The same turns and mirrors carry the whole set onto itself, and each row onto the other rows of its family. Which rows share a family with each named row? Give them in list order.
These 32 rows form 4 families of 8 rows each.
k870: [ -2 -40  52  29  31   0   8  37   6   3  -1  34  16  27  -7  12 -31   5
 -24  27  18 -40  -7]
k960: [ 11  37  16 -18   8 -36 -69  42 -23 -14  -7  23 -34  -4  18 -18  13  10
 -15  38 -12 -18  29]
k251: [ -4  43  -1  -1 -16 -21 -56  15 -43 -21   0  15 -43  -6  23 -26   0  24
 -26  27  29 -19  16]
k389: [ 15 -39  29  37   9   0  24   3   4  -6 -20  37  33  -7  13  11 -44  16
 -62  37  -1 -24 -10]
k335: [ 25  41 -11   0 -19 -17 -52  34 -40 -18 -23  57 -35 -22  29 -14  -5  18
 -61  41 -14 -25  20]
k441: [ 20  38 -10   6 -20 -14 -57  22 -39   0 -30  62 -44 -13  36  -8 -19   9
 -47  45 -19 -38  25]
k109: [ -4  26   7   0 -13 -31 -63  -3  -4 -16 -18  56 -50 -22  14   6   6   6
 -39  57 -14   3  25]
k443: [-10 -33  41  16  26  18   3  51   2  -1 -10  30  39  26   4  -8 -34  18
 -16  31  18 -32  -2]
k500: [  9  41  12  -9  15 -30 -67  31 -30 -14   1  26 -34   5  27 -15  -7  11
  -5  39  -9 -26  51]
k563: [  9  32   8  11  -9 -26 -56   0  -8  -8 -20  55 -60 -23  23   5 -10 -12
 -41  65 -14  -3  16]
k531: [ 17 -34  21  46  -3  26  22  44  25  15 -25  25  21  -8  28  11 -34  10
 -39  54  -9 -38  15]
k789: [ -1 -45  48  33  22   8   4  47  -1  11 -11  20  23  20  10 -10 -28  14
 -24  26  24 -39 -12]
k305: [ 12  36   1  -1 -18 -23 -47   2  -8 -11 -21  40 -54 -32  29   9   3  18
 -37  50  -6   5  30]
k732: [  4  44 -22  14 -33  -7 -57  29 -33 -23 -16  54 -32 -17  24 -20  -4  10
 -56  52 -13 -37  26]
k455: [ 17  48 -16  21 -23 -13 -52  21 -35 -18 -17  53 -42 -18  29 -15 -20 -11
 -59  59 -16 -32  14]
k989: [ -4  40   6   4   2 -20 -61   9 -50 -16   2  32 -45   5  26 -20 -17  22
 -18  26  28 -24  30]
k345: [-22  34   2  13 -17 -12 -64  16 -29 -21   3  33 -51  -2  15 -22   4  17
 -22  38  33 -15  25]
k647: [  0 -11  33  36   1   0  21   7  15  -9 -22  37  37   7   8  24 -37   8
 -67  46 -23 -35 -17]
k887: [ 15 -25  24  34   8  -5  25   6   6 -13  -9  37  36   4   0  20 -46   0
 -59  38 -15 -46  -9]
k417: [-10  43   8  20   1 -13 -59  21 -34 -24  12  23 -54   1  22 -23 -10   3
 -17  43  34 -14  27]
k162: [-15   2  36  38  13  15  18  39  13 -18  10  -8  43  26  11   3 -28  14
 -26  39   6 -45  14]
k532: [  0 -11  19  41   6  11  26  29  12 -14  14  -7  34  17   8   4 -37   2
 -19  38  10 -58  17]
k333: [ -1  38   8  -9   7 -36 -73  35 -24 -34   4  35 -19   2   9 -22   8   5
 -26  45 -21 -25  37]
k576: [ -7 -14  31  48 -15  31  21  37  29  13 -29  36  12   6  21  25 -27   9
 -48  54  -8 -42  -7]
k858: [  0 -27  17  24  -5  13  22   6   6  -3 -29  42  41   1  11  10 -50  12
 -54  43  -6 -28 -22]
k221: [  5 -30  24  46  -7  28  25  38  28  17 -19  35   1   3  13  26 -33   1
 -32  51   4 -45   8]
k667: [-19 -21  60  32  29   9   5  41   8  -4  -2  27  24  33  -1   8 -23  19
 -29  29  21 -31  -7]
k767: [ 12  37  -2   0 -17 -29 -51 -16 -19  -4 -24  45 -52 -21  33   8 -16   8
 -33  51 -16 -12  31]
k421: [  0 -26  18  25  -9  27  20  34  32  15 -34  34  28  -2  20  17 -36   6
 -30  60 -16 -31   2]
k697: [  3 -23  29  33  15   0  17  21  13  -9   4 -18  44   9  16  -5 -31   7
 -18  38   3 -38   8]
k702: [-14 -15  27  22  14  14  18  22  13 -15   4  -3  47  15  12  -3 -38  16
  -9  41  15 -27  11]
k95: [  8  43  18   1  25 -34 -69  37 -33 -31  10  32 -30   5  13 -23  -7  -8
 -21  48  -7 -20  32]

Which other rows belong to the same family as k697? k960, k251, k389, k335, k531, k789, k305
Which other rows belong to the same family as k441? k443, k500, k989, k858, k767, k421, k702

The same turns and mirrors carry the whole set onto itself, and each row onto the other rows of its family. Which rows share a family with each named row? Give them in list order.
These 32 rows form 4 families of 8 rows each.
k385: [ 17  -1  29 -16  14  13   7 -36  16]
k668: [-22 -21  22  13 -26 -27 -13  28   6]
k881: [-33 -27   8  33 -20  -8   1  16   4]
k243: [  3  35 -31 -10  21 -36   1 -10   7]
k873: [ 17 -11 -10 -15  28  15  23 -23  17]
k219: [ 19  42 -23  -2 -10 -26  20   9  19]
k418: [ 26  -8  39   2   9   3  -1 -19 -29]
k146: [ -1  11 -12 -24  32  -4   5 -26  28]
k363: [-11 -34   9  23  13  -2   6  16 -33]
k136: [-32 -26  16  19  -6 -22 -19  24  -2]
k703: [ 26  -3  26 -19   6  11   4 -40  -8]
k653: [-14 -33  21   3   0  -8 -19  21 -27]
k51: [ 25   6  30 -11   9  20  28 -20   8]
k853: [ 22 -26  19   4   4  26  16 -27  -3]
k612: [ -2  17  -5 -25  20  15  20 -13  30]
k31: [  5  39  -9  15 -20 -50   0   1   9]
k628: [-11 -21   2  24 -16   0 -15  25 -34]
k354: [ -8  26 -11  11 -37 -24   4  26  27]
k43: [  6  29 -25   3  -8 -54   6   1   7]
k759: [ -9  38 -38 -15  17 -10   8   1   8]
k236: [  0  19 -34 -18  18 -31   6 -21  21]
k495: [  8   4  -4 -26  16   1   8 -41  26]
k241: [ 15 -25  20  22 -12  14   0  -6 -35]
k330: [ -4  12   5  17 -36 -51   0  17  13]
k971: [ 27 -12  26  10  15   7  20  -2 -35]
k191: [ -3 -25  22  12  14 -11 -15  12 -40]
k634: [-28  -5  -8  18 -31 -12 -13  36   3]
k696: [ 22  23 -31 -14  25  -9  25  -7  12]
k700: [-17  16   2  34 -43 -23   4   6   9]
k928: [-19   6  16  24 -35 -38  -8  13  22]
k99: [ 17 -18  28  -7   8   5  -9 -10 -40]
k621: [ -3  47 -25  14 -20 -30   7   5  -6]

Which other rows belong to the same family as k495? k668, k703, k653, k43, k236, k330, k99
Which other rows belong to the same family as k634? k873, k219, k853, k628, k354, k241, k696

The same turns and mirrors carry the whole set onto itself, and each row onto the other rows of its family. Which rows share a family with each named row? Give them in list order.
These 28 rows form 7 families of 4 rows each.
k203: [  2 -18  37  19 -13  19   4 -27  16  14 -12 -14   7 -42  -1  46 -34  12
  16  11 -25  10  13]
k677: [ 20 -20   5  13  28  -1  -2 -41  20  19 -21  27  23 -56  16  16 -13   9
  24 -11  -4  17  12]
k825: [-18  20   2 -31   1  -4 -20  -2   2  10  26  -6 -34  25   1 -28   8   8
 -22 -13 -36 -11 -23]
k571: [  6 -15 -17   0  -4  -9  24  12   0   0 -26  -4   1 -29  -7  28  18  -3
  13 -12  71  19  -8]
k568: [ -2  19  -7 -19  13   2  15  -5  -6   5  30  -4 -33  26 -10 -25 -13  -6
 -34  -6 -43  17 -18]
k303: [-31 -35 -10 -10 -10  29   4   8 -29  13  16  22  29  25  11 -18   6  -6
   3  17 -21 -34 -13]
k383: [  9 -10  25  11  -2 -22   2 -23  18   7   0  18   0 -50  32  34 -40  -2
  35 -24  -3  12   4]
k269: [ 21 -17  26   5  -8 -13  28 -28  35   9  -8  24  35 -39  18  15 -28  17
  12 -11  13  17  26]
k496: [ 13 -32 -19  -3 -12 -24   8   7  13  -5  -2   3 -18 -26   8  11 -12  10
 -14  -7  71  27  20]
k200: [-35 -33  -7 -13  -3   4  33  37  -5   0  37   9  28  14   2 -20   4  18
  -5  18 -14 -33   2]
k190: [-25  16   6 -40  37  -9 -10  -3  -7   3  12 -12 -15  32   2 -40  -7  13
 -12 -27 -15   6   3]
k210: [-15  -9  -8  -8  -3  15  28  29   2  -9  22  12  23  11  16 -17   4 -33
  16  11 -21 -52 -11]
k525: [  5 -17 -31  23 -11  -6  16   3   2  11  -6 -23 -17 -35 -24  40   6   9
   8   5  45  40   8]
k364: [-16  11   6  10  19  10  17 -25  18  14  -7 -31 -28  21   4 -28  -8   1
 -38  -7 -41  15 -21]
k665: [ -1 -21 -15   5 -16  24  -3   1  11   4 -33 -29 -40 -26 -32  20  -2   7
  -7  -2  45  18  -4]
k65: [-29  21  -8  -9  15   4  19  18  32   3  23  17 -22  26  12 -36  -9  23
 -21 -30 -26   4  -1]
k384: [-29  14   3 -17  29 -18  19  10 -11   5  16  -2 -22  28  15 -23  -2   4
 -21 -29 -20  19 -38]
k755: [ 17 -15   2  18 -10  -1   9 -34  29  20  -5   5  -1 -62 -13  23 -31   9
  38 -10 -13  14  11]
k542: [  3 -33 -39  25  12  -6  -9   0  -2   8 -14  -3  -9 -28  18  26  10  -5
   1   5  59  30  13]
k45: [ -3 -11  16   5  -5 -20 -12 -45  21  17 -10  -5  12 -36  27  10 -27  17
  42 -26   7  -4  36]
k54: [-11 -20 -15  -3 -25  22  33   5  -9   9  25  -7  21  27 -12 -28  -1 -27
  -3  28 -28 -28 -13]
k942: [ 17 -12  14  18  -4 -11 -19 -30  50  21 -15  -8  17 -49   6   9 -17  -9
  38  -6   8  18  11]
k688: [-25   3   4 -10 -25  16  10  11  -4  13  24 -12  29  33   3 -12  30  -7
  -3  24 -27 -36 -11]
k945: [ 15 -20  -5   2  10 -24 -17   5  10   7  -8 -30   1 -40 -13  31  14   1
   5  13  51  38   8]
k734: [-27  -5  -3 -12  -1  16   7  18  -2  -3  21 -14  37  35  17 -22   2 -21
  16  18  -9 -38  28]
k424: [  4  -2 -17 -12   8 -15   0  -1  -4  -1 -17 -23   1 -23  -2  29  23  17
   9  -6  65  10  37]
k432: [ -4 -34  -9  -3   1  22  18  12  -6  -7  12 -29   0  -5  -9 -12   3 -21
 -20  45 -25 -47  -3]
k820: [-17  27 -10 -17  23  25  -8   3  -7   7  12  27 -25  35  15 -12   5   5
 -29 -19 -27  12  -9]

Which other rows belong to the same family as k820? k677, k303, k542
Which other rows belong to the same family as k525? k568, k755, k54
Which other rows belong to the same family as k432? k203, k364, k665
Which other rows belong to the same family as k200? k269, k496, k65

The same turns and mirrors carry the whole set onto itself, and each row onto the other rows of its family. Which rows share a family with each named row? Give them in list order.
These 36 rows form 6 families of 6 rows each.
k343: [-21  23  -1   3   3 -34 -42 -33 -10 -30  -4 -24   4  -2  -3  10]
k387: [ 17  14  16  55   1  10 -60 -22  -2  -8 -30 -35  -6 -25  36  41]
k379: [ 39 -23  25  21 -17  -8   8 -69  14 -13  21  15 -24 -23  39  27]
k444: [ 21 -18  26  26 -27  -7  32 -28   8 -36  11   7  22  -4  52  12]
k123: [ 27  -5 -13  43 -14 -31 -64 -48  22  -9 -20   4  -4 -10  21   8]
k245: [ 41  -8  26 -10 -25 -46  -9 -46  51  -1   1  -4 -47   8  39  24]
k952: [  1 -12  29 -35 -18   0   9  -6   7 -26  11  12 -33  -3  31  58]
k675: [ -2  -7  63  20 -23   3  16 -19  -1   0  19  -8   6  16  56  43]
k390: [ -5   9  24 -21   5  12 -39 -31 -13 -33 -20 -39  20  -3  32   5]
k503: [  6  27   1  23   0  -7 -45 -16  19 -42 -23  -6  24 -25  43   0]
k782: [  5   7 -31  20  -3  -2 -37 -42  11 -34 -23 -33 -10 -33   0  46]
k285: [-17   6  18 -16 -14 -26 -58 -20  45 -17 -18  -7  25  23  28  16]
k167: [ 32 -30  38  37 -24  15   2 -37   8 -22  10  -9 -13 -20  71  55]
k938: [  9 -17  15  26 -20  -5 -57 -30  25  12 -42 -46   3  16  14  65]
k946: [ 18 -25  25   3 -13 -42 -19 -38  27 -53   8  40   0   0  19  24]
k58: [  2   5 -14  14 -39   6 -27   7  23  14 -31 -46   2  13  44  25]
k107: [  8 -21  44 -28 -20 -15  21 -49  22 -26  16   1  12   6  39  25]
k169: [ 27 -12  20  37 -18  -6   7 -34  43   9   6   0 -22  21  61  70]
k118: [ 29 -38  20  -2 -22 -10  17 -17 -24 -27  -9 -15 -32  -8  13  63]
k172: [ -8 -18  46  -7 -20 -18   1 -17  30  -9  -8   1   6  27   3  77]
k300: [ 47 -18  35   8 -26 -43   2 -41  39   6 -11 -27 -43  23  15  30]
k297: [ 18  -6  -3  32 -31 -18 -58 -12 -11   5 -18 -39 -16   3  57   3]
k553: [ 37 -30   9  21 -17 -49   4 -44  14 -25   3   0   3  13  76  39]
k644: [  8  15  17  19   3  46 -31 -32   0  -4 -25 -43  -7  -6   8  29]
k854: [-17  26  30  11  -4   1 -37   0   6 -11 -33 -43  31   6  30  35]
k609: [ 39 -22  31 -26 -29 -46   2 -38  48 -11 -16 -28 -27  19  33  33]
k522: [ -5  26  25  16 -19 -52 -41  10  14 -22 -29 -37 -20 -14  11  50]
k132: [  7  24 -12   8   4  11 -36 -46 -10  -5 -16 -13  -2 -38  39  10]
k597: [ 22 -22  49  25 -12 -19   6 -23  32 -26  10  -8   1  57  44  31]
k632: [ 13  15  23  32 -15 -41 -56   2  24 -44 -26 -30 -36 -23  12  39]
k726: [ 22 -32  58  11 -20   6  17 -53   6   6   5 -27 -14  10  21  60]
k907: [  9  -1   4  11 -29  11 -56   2  34 -28 -12 -26  -8  16  53 -10]
k242: [-21  14  23  -1   5  10 -62 -28  13 -27  -4 -41 -22   0   5  53]
k656: [ 30 -36  24  39 -16 -31 -23 -49   1  -3  -7   9 -28 -14  17  78]
k538: [ 24 -14  26   9 -13 -12   8 -17 -14 -31  19  25 -44  -2   8  20]
k473: [  1  29   9  16 -21 -43 -33  10  39 -42 -28 -20 -16 -21   7  33]

Which other rows belong to the same family as k503? k387, k379, k107, k854, k726
Which other rows belong to the same family as k609? k245, k300, k522, k632, k473
Which other rows belong to the same family as k946? k123, k285, k938, k172, k656
Which other rows belong to the same family as k782? k343, k169, k553, k597, k242
Which other rows belong to the same family as k444? k675, k390, k167, k644, k132

